array([-0.6,  1.5,  0.8, -1.2, -2.0, -0.8,  0.2]) gives 0.2
array([ 1.38,  1.50, -1.59, -1.32,  1.67, -0.93,  0.78]) gives 0.78
array([-0.112,  0.050,  0.113,  0.087]) gives 0.087
array([-20.13,  -0.67, -16.18, -10.29, -14.53,  13.78,  -3.28]) gives -3.28
array([-0.151,  0.109, -0.006,  0.066]) gives 0.066
array([  95.7,  -25.4, -131.2, -136.8,    0.2]) gives 0.2
array([ -5.4, -11.4,  10.9, -17.6]) gives -17.6
array([ 1.47,  1.00, -0.90, -1.87, -0.56]) gives -0.56
---
array([[-65, -73,  73, -84],
       [ 65,  42, -77,  17],
       [ 15,   8, -60,  -2]]) gives 17

array([[ 18, -28, -14, -27,  35,   7],
       [ 31,  15, -48,   4, -20,  -7],
       [ 29, -45,  42,  56,  72, -39]]) gives -7

array([[-52,  32, -12, -36, -37, -40],
       [-48,  19,   2, -38, -33, -45],
       [ 43,  49, -40,  54,  23,  72]]) gives -45

array([[  6, -41,  11,  -1,  11,  28,   5],
       [ -1,  34,  12,  23,  -9, -32,  -2],
       [ 20,   0,  70,  10,  12,   2,  18]]) gives -2

array([[ 32,  21, -33,   6],
       [-39, -16,  -4, -23],
       [ 70,  44, -61,  18]]) gives -23

array([[ 18,  14, -34,  17, -33],
       [ 40,  33, -72,  69, -43],
       [ 38,  34, -45,  69,  -9]]) gives -43

array([[ 20,  39,  10,  13, -46, -15],
       [ 75, -65,  17, -23, -19,  -1],
       [-60,  14, -16, -35,  35,  31]]) gives -1
---
[-40   3  84  55  77 -19] yields 3

[ 17 -14 -69  31] yields 17

[ 10 -16  24 -64  -8] yields -8

[[ 52   7   5  -6]
 [ 61  -5 -15  18]
 [ 69  -7  -9  11]] yields -7

[[-26  44 -73  43 -61]
 [ -1   6 -47  24 -27]
 [  5  -2 -68  24 -49]] yields -61

[[ 23  49 -20 -10]
 [ 78  34  48 -21]] yields -10

[ 67  19   8 -29  -9  25] yields 8

[ 6 85 60 14] yields 60

[-18 -31 -82  50] yields -18

[  1 -30   7  64] yields 7
---
59  57  35  28  19  39  45
78  80  11   8   9  20  70
46  55  28  37  37  26  72
--> 45

 30   36   36  -39   28   17
 46   47  -25  -27   27    8
 21   50   -5   -1   43   36
--> 17

7415  2863  7670  3443
8903  4505  5127  8924
9147  2797  8426  7327
--> 3443

53  62  11  90  52  28
56  58   6  72  28  16
36  65  27  62  27  20
--> 28

 75  252  167  164  200
166  145  174   53  172
187   94  134  152  211
--> 200

6418  5805  3318  5332  5313  3643
5277  8627  4987  4660  3693  5290
2836  8262  8842  9097  9354  8072
--> 3643

237  203   18  189
186  113  228   38
182  150  243   30
--> 189

  9   19    4  -39    8    0    3
 11   12    9  -11   43  -14  -32
-10   10   26    3   14   15   15
--> 3
---
((387, 142, 137, -782, 266), (-155, 792, 359, -333, -449)) => 387, -449
((217, 41, 58, 84), (80, 222, 10, 149), (10, 186, 224, 206)) => 217, 206
((6, 2, 5, 6, 4, 5), (1, 2, 3, 6, 8, 5)) => 6, 5
((6, 3, 6, 5, 4, 5), (2, 5, 3, 6, 6, 7)) => 6, 7
((3, 3, 2, 2, 3), (4, 9, 3, 6, 8), (7, 7, 3, 3, 4)) => 3, 4
(156, 49, 162, 93, 133, 183, 200) => 156, 200
---
[[-18  29 -37  28  28 -50]
 [ 19  -8  13   3   8 -12]
 [-15  28   0  66  31 -24]] value 28

[[ 66  45  18  40]
 [  8   9  22  -1]
 [-40  33 -59  36]] value 18

[[  1  -3 -66  62]
 [-69  62  28  33]
 [  5   6 -60  59]] value -66

[[ 50  78 -63 -57 -36 -39]
 [ 62  55 -47 -48 -49 -20]
 [ 53  64 -53 -65 -53 -47]] value -36

[[-40  47 -45  -9 -10]
 [ -2  16 -86 -14 -52]
 [-47  40 -40   3  -6]] value -9

[[-20  22  67 -16 -48]
 [ -5  34  44  21 -68]
 [ 18  69 -13 -11  50]] value -16

[[-80 -57 -42   5 -56  -1 -64]
 [-72 -65 -34  14 -54   4 -53]
 [ 38 -11  62 -10 -79  80 -25]] value -1
---
array([[-34, -28, -46,  -5,  20, -66,  30],
       [  2,  20,  12,  18,   2, -33,  34],
       [-48, -37, -10, -43,  46, -14,  34]])	-66

array([[ 21,  54, -41,  24, -18, -64],
       [ -9, -49, -11,   4, -10,  25],
       [ -1, -21,  63,  34, -23, -17]])	-18

array([[  5,  41,  -9, -18,  15, -14, -18],
       [-28, -10, -52,  13,  30, -68, -50],
       [-26,  -2, -52,  21,  36, -56, -41]])	-14

array([[-53,  -1,  27,  31, -77],
       [ 30,  74,  34, -46,  23],
       [ 51,  15,  35, -60, -66]])	31

array([[ 43, -11, -30, -15],
       [ 84, -15, -23,   2],
       [-15, -25,  84,  59]])	-30

array([[-85, -61,  26, -71, -50],
       [ 32,   0,  80,  50,  55],
       [-32,  52,  35, -23,  54]])	-71
